Some points:
[ -9.  15.  -4. -33. -18.   9.  24. -10.  63.  44.  15. -13.   5.  16. -13. -16. -16.  -7.  48.
 -36. -32. -15. -42.  -2. -15. -34.  12.  10. -13. -24. -17.   3.]
[-10.   6.  27.  18.  17.  17. -12. -12. -17. -25. -16.  -1.   0.   5.   6.  52.  15. -11.  -2.
   4. -16. -22.   9.  11.  48. -33. -39.  49. -36. -21. -15.  16.]
[-34. -27. -17.   2.  62.  15.   3. -10.  -7. -24.  -6. -22.  35.  11.  29. -11. -13. -22. -27.
 -53.  20.  -6.  11. -53. -32. -10.  23.  15.  -3. -40. -16. -11.]
[  1.   4.  39.  50.  14.   5.   5. -12.   9. -17.  37.  51. -19.  16. -12.  -8.   0.  -3.  28.
  38.  -5.  15.   3. -32. -41.   1.   1.  17.  23.  12.  27.   6.]
[-24. -19. -29. -43.  -3.  -6. -30. -31. -10.   8.  50.  37.  14. -11. -15. -22. -37. -38. -17.
  -5.  51.   3.   4.  33. -17. -17. -17.  -3. -22.  16.   5. -15.]
[ 21.   8.  -7. -10.  17.  19.  18.  59.  42.  29.  29.  15.   6.  28.   6.  28. -18. -14.  -3.
   4.  16.   0.  12.   9.  -5.  -6.  -1.  22.  20.  -3.  14.  -6.]
[ 29.  12.   4.   0.  -4. -16. -21.   6.   4.  -7. -37. -25.  35. -47. -33. -11.  39.  16. -14.
 -21. -19.  30.  11. -18. -22. -32.   6.   4.  -7.   5.  65. -36.]
[ 56.  25.  18.   8.   4.  10. -17.  33. -25.  -5.   4.   3. -33. -34. -17. -15.  -8.   4.  45.
  -9.  15.   8.   8.  -3.  -5.  -2.   5. -33. -33. -30. -20.  -3.]
[ 17.  19.  -1. -12.  10. -14. -30.  13. -13. -27. -18. -38. -31.  -1. -30.  16.  19. -17.   1.
 -26. -23. -12.  37.   7. -20. -15.   2.   8.  34.  63. -22. -32.]
[ -8.  18.  25.  39.  14.  14.  -3.   0.   0. -24.  -8.  31.  68.  12.  -2.  -5.  -6.   0.  72.
  18.  29.  24.  -2. -15.   1.   5. -31.  -5.  16.  25.   1. -13.]
[  1.   2.  11.  13. -24. -15. -33. -35. -26.  32.  -7. -12. -12.   3.   4.   2. -14.   8. -14.
 -11.  16. -13.   7. -19.  46.   2.  50.  25.  31.   1. -50. -68.]
[-10.  -2.   2. -20. -28. -13. -22.  -6.  54. -16. -20. -14. -17. -17.  60.  -2. -18. -29. -19.
   3.  11.  20.  63.   4.  13.  14. -11. -40.   0.  10.   6.  32.]
[ 10. -15.  -5. -31. -22.   4.  -3.  21.  47. -15.   3.   3.   4.  10. -37. -76.  -3.  -6.   2.
  23. -25. -26. -23. -29.  26.  21.  -8.   6. -25. -28. -31. -14.]
[  4.  22.  39.  55.  20.  40.   4.   1.   7.  14.  54. -28.   7. -12.   0.  -7.   3. -17.  -3.
  40. -15. -13. -33. -16. -17. -21.  21. -19.  22.  24.  13.  24.]
[ 64.  26.  18.  17.  22.   8.  -1.  20.   4.  18.  10.  -5.  -1. -34.  -3.  10.   8.  21.  39.
  -3.  34.  13.  16.  29. -14.  34.  11. -25. -35. -23. -35.   4.]
[  2. -23. -11. -34.  -1.  13. -12.   3.   8.  13.   1.  31.  27.  26.  39.  42.  47.  23.  15.
  19.  -6.  20.   3.  25.  22.  24.  78.  29.   4.  33.  19.  35.]
[ 35.  21.   0.  12.  -4. -12. -23. -23.  13.  11. -15.  13. -42. -46. -27.   0.   1.  42.   0.
 -12.  14.   2.   5. -33. -35. -50.  -2.  -3.  -9. -13.  -1.  32.]
[-11. -31.  -4. -17. -28. -32. -30. -17. -31.  25.  35.  -4.  41.  -4. -21. -18. -22. -24. -24.
 -13. -21.  55.  20.  25.   5.   6. -22.  11.  35. -26. -12.  37.]
[ 11.  85.  18.  29.  46.  26.  16.   3.   4.   2.   0.   8.  -7. -18. -19. -28. -18. -10. -30.
 -15.  10.  21. -10.  -3.  34.  34.  10.  24.  18.  35.  28.  52.]
[ 28.  -3. -19. -10. -21.  19.  36. -34. -14. -32. -21. -60. -31.   3.  -8. -12.  29.  -6.  -7.
  55.  51.  53.  16.   6.   7.  -4.  -9.  -7. -11. -11. -11. -10.]
[-84. -40. -21.  11.  -3.  10. -20.  57.  20.  15.  12. -25. -28. -25. -19. -11.   4.  71.  -3.
   2.  11.   2.   1.   9.   4.  13. -14.   4. -16.   4.   1.   2.]
[ 17.  -5. -23.  -6. -13.   3.  24.  23.  28.  27.   5.   1.   9. -11.   0.   2. -50. -15. -18.
  27. -20. -32.  -8. -13. -39. -37. -34.   7.   8.   6.  -1.   0.]
[ 12.   9.  -2.  -4.  -3.  -8. -39. -42.  -5.  54.   4. -19.  -7.  10.  22.  15.   5.   1.  -3.
  -3. -43. -20.  -4. -20.  -5.  71. -23.   0. -18.  21.   5. -51.]
[ 33. -22.   6. -15.  -1.  11.  27.  59.  16.  24.  -2.  16.  12.   2.   6.   5. -43. -15. -21.
   1.   1. -16.  -5. -15.   7. -31. -12. -10.  18.  21.   0.  -2.]
[-15.  14.   8. -20. -38.  -7.  22.  23. -12.  -2. -25. -43. -29.  10.   8.  39. -13. -21.  -2.
  20.  26.  75.   7.   2.  -3.  -9. -16. -16. -21.  -5.   4. -13.]
[-12. -21. -27.  56.  21.   3.   7.   2. -37. -22. -30.  -1. -12.  27.  41. -22. -20. -24. -18.
 -21. -54.   3. -13. -13. -29. -12.  21. -11. -49.   2. -17.   4.]
[ 22.   3.  79.  36.  25.  17.  34.   3.   3.  26.  -7.  -6. -15.  -6. -17. -25.  -9. -18. -29.
 -15.  34.  -5. -32. -11.   4.  20.   6.  19.   3.  28.  38.  29.]
[  1.   9.  30.   9.  27.  17.  13. -22.  -9. -10.  -8.  15.  36.  60.   3. -11.  -9.  85.   5.
   5.  -2.  20.  20.  17.  -3. -34. -32. -33.   1.  17. -10.  -5.]
[ 17.  13.   2.  -2.  -8. -46. -12. -11.  -4. -16.  62.   1.   5.  11.  42.  15.   1.  16.  -3.
  -9. -27. -14.  -5.   8.  50.  -3.  -1. -21. -36. -23.  28. -40.]
[-47. -38. -20.   3.   1.  -6.  60.   9.   6.  -6.  42.  13. -13. -32. -20.  17.  62.   5. -10.
 -37. -12.  -2.   0. -10.  12.  -3. -23. -43.  -8.  17. -28.  -7.]
[ 17.   1.   6.  11.  -6. -29. -20. -15.  25. -44. -26. -15. -28. -22.   8.  -5. -13.  -5. -22.
 -35. -20.   3. -31.  58.  -3.   5.  16.  45.  46.   7. -26. -46.]
[-32.  15.  54.  -1.   0. -12.   9. -15. -29. -45. -28. -18.   8.  -1. -14.  25. -12.  -5. -17.
  15. -21. -52.   8.  16. -27.  20.  16. -15. -30. -32. -13.   2.]
[-22.   3. -17. -37. -11. -11.  -6.  -1. -10.  43.  -3.  38.  -2. -10. -20. -58.  14. -39. -21.
  26.  11. -17. -12.  14.  -3. -19. -13. -24. -11. -13. -19. -20.]
[ 18.  -7. -44. -40. -26.  33.   1. -39. -50. -35. -13. -11.  -1.  -8.   1.  14. -10.  19.   4.
  -4. -13. -32. -34. -12.   4.  14. -10.   0.  15.   9.  23.  27.]
Along one direction, these points spread out more than along any other. Take the direction at right angles to it along which they spread out most. Go by this last direction. How far along it is each point below, from 0 to 99? 50 is the average, and the first point above lies past it. One standard deviation of the points above along it is 16.
[-55. -54. -27.   6.  43.   2.  29. -11.   2.  10. -29. -19. -33. -55. -28. -14. -29.   6.  64.
  34.   0.  -2.  20.  25.  46.  14.  13.   1.   6.   0.  23.  -2.] --> 52
[ -2. -26. -23. -14. -40.  -8.   7.  -3. -11. -12.   7.   6.  22.  20.  24.  16.  29.  16.  18.
   0.  15. -25.   6.   1.  -4.  27.  41.  39.   4.  30.  20.  31.] --> 46
[ -4. -15. -22.  17. -39. -28. -24. -12.  11.  11. -11.  -5.  -1.  52. -43.  -8. -24. -33. -23.
 -28.   3.   3.  31.  45.  33.  18.  14. -32.   5.   0.  30.  35.] --> 51
[ -1.   7. -19.  19. -25. -64. -31. -16.   9.   4. -11.  26.  25.  14.  28.  38.  22.  16.   5.
  23.  23.  -1. -40. -18.   7.   0. -14. -11. -24. -17. -26.   5.] --> 45
[-37. -19. -14.   4.  -2.  71.  14.   0.   2. -15. -11.  50.   7. -16. -15.  46.   9.  -8. -31.
 -24. -18.   4. -13. -10. -13.  28.   7. -21.   3. -49. -21. -37.] --> 54
[ -7.   4.  24.  22.  16.  24.  -9.  -8. -14.   3. -20.   0.  -3.  36.  47. -13.  67.   8.  15.
  -7.   2. -23.  18.  34.  -3. -32. -54.  -8.  23. -18.   7.   6.] --> 41
[  5.  -8. -21. -37.  34. -51. -27.   2. -27. -18. -13.  -9.  -8.  25.  -1.  32.  18.   7.   2.
  21.  11. -14. -63. -32. -14.  10.  -3. -20.  16. -13.   3.  17.] --> 44
[ 29.  33. -21.  -2.  24.   7.  63.  41.  19.  30.  22.  21.  13.  10.   9.  -9.   9.  12.  -7.
  29.   6.   3.  41.  23.   7.  16.  18.  38.  37. -14.   6.  -1.] --> 63
[-25.  -4.  -9. -47. -48. -19.   9.   5. -46. -23.  -6.  14.  -6.   2.  32.  -9.   1.  11.  22.
 -18. -15. -18.  -8. -24.  -6.  10.  19.  26.  15.  17.  26.  31.] --> 48
